Where one turn sends some rows of the set: a few examples, then the rows asked:
Vitu: [ -5  17 -16  -2 -19  -5   6   0 -17   4  -3  14   3]
mapo: [-28  15  10  20 -20   5  -5  -7  15  -8  12 -13  10]
zovup: [ 16  12 -13   3  -7  -2 -10  16  -3  -6  14  -7 -11]
sevib: [-10  15   4  -4 -19   7  -9   3  20  -4 -28 -20  -8]
nusil: [ -4  16   4 -10  10 -15  12 -18  21 -16   0 -18  -9]
binen: [  4  25  -5  20 -14  19  15   4  -5   0  15 -10  13]
Tadir: [-10  11 -13   4  22   2  -7   8 -18 -14   5  -6  -4]
narok: [-20   6  11  -9 -19  -6   9 -28   9 -26  -5 -13   7]
bule: [-36  13  -7 -21  -2  -8   6   9   9 -10  -3  -6  10]
sogit: [ 13  -8 -11   7  11  -4   2  -2 -14 -24  -6  -4  -8]
dasi: [  6  12  -4   6  19 -13   8   2  12 -12  -5 -11  23]
kozo: [-42   4  -2   3   9   2  10   4  14 -12 -13 -10   7]
Tovov: [ 12   4  -1  13  -1   7   2  -3  11 -13  -4 -18 -31]
pev: [ -9  11  -5   2 -33   7   6   4  10 -19  27 -17  -5]
giti: [-22  13  -7 -13 -16  -8 -22   7  -6  -8  -4  -2   1]
pubat: [ -4  11   3   3 -18  -2   3   0   6 -15  -6 -10  38]
lumob: [-44  12  -2   8 -14   9  14   3   9  -2  -2  -2   9]
Zani: [-14   0  -6   7 -12  13  -3   7  15 -20  -5 -23 -31]
suf: [ 20  -2  -1   7  -9   3  22 -18   1 -24  -3 -12  -9]
Meto: [-27  16  -1  -8  -5   4  12  14  27  -3 -16 -18   8]
bom: [-13  16   3  14  -9  16  21 -24  -4 -14  14 -11 -15]
pas: [  2  27  -8 -17   1   4  -3   7   2  -6   5 -19 -21]
gulik: [-25  11  -5  -3 -16   7  22   8  10  -3 -18  -5  24]
mena: [ -2  22  -5  12 -24  10  13  -5   9  12 -13  -2 -15]
moz: [ -8  -7 -11  16 -12   5   9   6  -9 -31  12  -6  23]
bunod: [-36  11  -3 -16 -19   0  23  -8   8 -10 -10  -4   4]
tuk: [-14  21  -1  13  11 -10  -5   1  16  -3  22 -11  -1]
nas: [ 16   2  -9  20  -7   1   7   3 -11 -15  15  -1  12]
fel: [  0  -5   1   7 -20  12  25 -11  14 -33  -6 -24  -1]
zag: [  6  12  -3   7  19  14   8   3   5 -12 -22 -23 -11]
muzog: [  8  12  -2  14 -19   5   5  -7   4 -10  26  -9 -19]
Bupen: [-12   2  -8  17  -4   4  18 -19 -10  -6 -22   9  -7]
nafe: [ -4 -13 -15  -7   0   0   4   5  -7 -35 -19 -12  -5]
Lifes: [  8  13  -5  -7  -9   6  28 -16 -17 -19   1  -7  12]
feti: [ -3   5 -19   3 -13   6 -13  31  -1 -13   3 -13   1]
sop: [-24  -4   0  13   3   3 -10  -3  -2 -16 -29  -5   5]

zag moves to Lifes
Vitu moves to tuk
narok moves to sop
And these:
fel moves to nafe
bunod moves to kozo
suf moves to sogit

Where one turn sends some rows of the set: a few examples, then the rows asked:
nefet: [  2  -4   1  13 -25  -3   4 -30   1  -9  15 -12   7  22   2  -2  19  15
  16   9  28 -13  -8 -12  -1  -3  10]
Rur: [ 10  -4 -10  11 -10 -27  -7  14   6  -5 -11  -8   2 -21  13   6  -7  -1
   5   8 -12  35  17   5  16  -3  16]
pon: [ -4 -12  -8 -13 -19 -28  -2  -8   1  -3  -3   3  14   2 -30 -11  -7  -6
   4   8   0   2 -14   9  18   8  16]
mupil: [-15  -7 -23  11  -3  17   7   4 -17   2 -24  -1 -10  11   1  10  18   2
  10 -20  -7   6   3   0   9 -10   2]
bodeb: [ -3 -13  14  34 -16 -10   6 -22   3  -5  -6 -26   0  13  31   8  20  13
   6  11  14  33   5 -14  16  -2  12]
Lir: [ -8  -3   4  22 -26 -14  -3 -23  -2   5 -17 -16  -6  15  40  14  21  10
  13   8  22  28   8  -3   3   1  13]
doli: [-16 -13 -13  14  -4  10  -1   3 -17   5 -24 -13 -16   8  -6  13  15  10
   3 -15  12  23  -1 -11  -6 -16  -3]
seza: [ 14  -1  -1   9  -9 -20 -13  11  -5  -9  -7 -11   5 -12   6   1 -11   2
   4  -2  -4  26  16  21  20   7  22]
taza: [  8  -2   8  39 -17  -8  -5 -12  -6 -12   0 -27   4   8  30  14  11  20
  10  10  14  24  13  -6  15   0  12]
kob: [  0 -12 -14   9 -17 -29 -16   8  -2  -9 -20  -5   1  -6  10  -1 -16  -5
   8   8  -1  31  24   5  25   4  26]
zez: [-11  -2  12   2  -5  -8  14   4   2  -3   4   0  -7  25 -25  22  24  24
 -15   8   6  24   3 -17   3   2   8]
Vivin: [ -1  -3   2  32 -12  -8   4 -14   4   2  -1 -23   0   8  39  13  14  13
  15   9   8  27  11 -22   7  -4   0]
zub: [  2  -8 -22   8 -15 -21 -10   8  -2   3 -14  -8  -4  -8  13   3  -5  -1
   9  10 -14  40  18  13  23   7  29]
nopa: [ -3 -13 -28  23  -7 -23  -3  19   9  -1  13  -4 -10   5 -19  -8  31  10
 -12  19  -6   2   0 -13   7  -2  21]
noz: [  3 -23 -16  10  -6 -18 -10   4 -10   5  -9 -21   1 -19  22   1  -3  -8
   5  20  -1  27   4  14  14   1  26]
ved: [  9  -4  -9  -8 -20 -16  -2 -11   0 -12   4  10  15   2 -23 -12  -3  -2
   8  -1   4 -10  -8  15   6   3  15]
zok: [ -7 -17  -7   2 -22 -18  -1 -32  -2 -13   4   3  -1  37  -1  18  24   2
  18   9  19  -7  -7  -9   1   0   0]
rus: [ -7 -19  -4   8 -17 -15   5 -32   4  -3   8  -8   4  30  -4  -8  22   8
  15   4  22 -12 -14 -20   9  -6   6]
Lur: [  6  -3 -17 -22 -17 -28   1  -3   8  -2   2   9  12  -5 -27  -2  -7  -2
   8   8   1   0  -6   1   8  -1  10]
muvas: [ -8   0 -37  24 -12 -14   1  11   3 -22  -2   7  -7 -10  -9  -1  23   2
  -2  33  -6   4  -6 -14   1   2  30]
Sem: [ -2 -19 -14   3 -24  -7   8 -37   2  -7   8  -5   5  32   9   2  21   1
   9   9  27  -6  -2 -21   9  -2  11]
Redat: [ -4 -10   4  29 -24 -10   3 -19  -2  -6 -11 -19   3  17  39  14   5   7
   3  20  16  31  14 -15  12   3  17]
ladap: [ -8 -24   9  20 -15   6   7 -27  -4  -6  -7 -17   5  -1  26  14  18  15
  15   7  15  32   6  -9  17   0   0]
Vak: [  7 -15  -4  14 -10 -25 -10   9  -6  -4 -17 -17  -3 -14   7   1  -8  -5
   2   8  -3  37  12  10  26  -5  24]
nog: [-17  13   3  -7  -5  -7  13  11  -4   0  -5  -8  -2  22 -15  30  19  29
  -3   7   5  19  10  -9  20  13  15]
ket: [ -4  -5 -10   3 -20 -11   9 -30   5   2  11  -6  10  24  -1   5  17  12
  19   7  19 -11 -11 -26   1  -5  -7]
pomi: [-31  -6 -25  12  -2  11   6   0 -12  -7 -26  -6 -23   3   0  22  15  18
  12  -9  14  22   0 -11   3  -3  18]
mube: [-24  -1  -2   7  -6   1  20   1   2 -13  -2  12 -20  27 -18  27  13  24
  -1  13   4  16   2 -17   6   2  25]
bodog: [-26  11 -19  13 -10  20   8  -1  -4   4 -13  -1 -11 -11  14 -10  14  -9
   6   6  -4  26  -1  -5  -3  12  21]
sevat: [ -7 -10  -8  28 -22  -8   0 -20  -2  -3 -14 -22  -3  15  34  21  19  21
  18  11  11  38  10 -14  11   1  14]
Mifif: [ -5  -5 -30  24 -13 -20   1  20   2 -18  -1 -10 -10   5 -11  12  31  19
   2  30   3  -4   1 -18  10 -10  29]
lov: [-11  15 -10  -6   0 -18   7   3  -1  -9   4   2 -10  22 -19  22  23  27
  -7  22  15  10   6 -23  11  10  26]
fep: [ -2 -13 -24 -15 -23 -24   1  -8   7  -6   0  19   7  12 -26  -4  -1  -4
  11  14 -10   4  -7   8  10   8  23]
fulo: [-12  -7 -37  19  -5  -8  13  12   6   1  10   7 -16  13 -12   6  22  10
  -9  22 -10  -1   0 -10  14   3  37]
daluk: [ -3  -9 -12 -15 -29 -26  -7  -6   4  -5  12  12   2   6 -27  -1   2 -11
  13  20  -1   7   4   9  20  13  17]
Gar: [ -3 -15  -8  -2 -15 -37  -2  -2   4   1  -2  11  17   5 -16  -7  -8   9
   0  26  -5  -5 -10   8  13   8  23]
lari: [ -9 -12 -11  -1 -23  -9   7 -34   7  -6   6  -1  -4  36  -2   7  22  14
  24  13  21  -2  -8 -21  -2  -3  13]
gov: [  4  -8 -18  22 -34 -24 -14   4  -2   3 -19  -1  -3 -13  14   0   2  -3
   8  15  -5  32  19  14  26   0  21]
dotol: [ -7 -21   6   0 -11 -14   2 -26   7  -1   5   5  -2  27  -9  -4  16  25
  21   6  24  -9   3 -18  16  -9   7]
Pefud: [-26   7 -12  11 -23  10  18   7   9  -2  -8  -8  -2 -10   8 -10  22  -3
   5  19  -6  12 -14  -1 -10  13  27]
gaz: [-28   0 -17  21 -20  -1   2  10   2  11 -10 -15   1 -15   0 -13  18   3
  -6   9  -3  26 -15  -3  -8  17  13]
tev: [ -5 -13 -18 -20 -25 -25  -2 -15   7 -12  -1  12  17   6 -21  -8  -1  -6
   7   4   6   1  -1   3  19  16  17]
miko: [-30   2 -39  15 -14   4  11   5   0   7 -12  -7  -4 -14   4   3  20  10
  -3   8  -2  21 -12   0   8  22  31]
Vago: [-14   4 -20  14   2  11   6 -10 -21  -1 -23   7  -8  19  -1  22  18  19
   2 -13   5  17   7 -15  14  -4   0]

Lur moves to ket
daluk moves to zok
And these:
fep moves to lari
kob moves to tev
zez moves to doli
muvas moves to lov
Gar moves to dotol
Pefud moves to Mifif
nefet moves to taza
mube moves to pomi
rus moves to bodeb

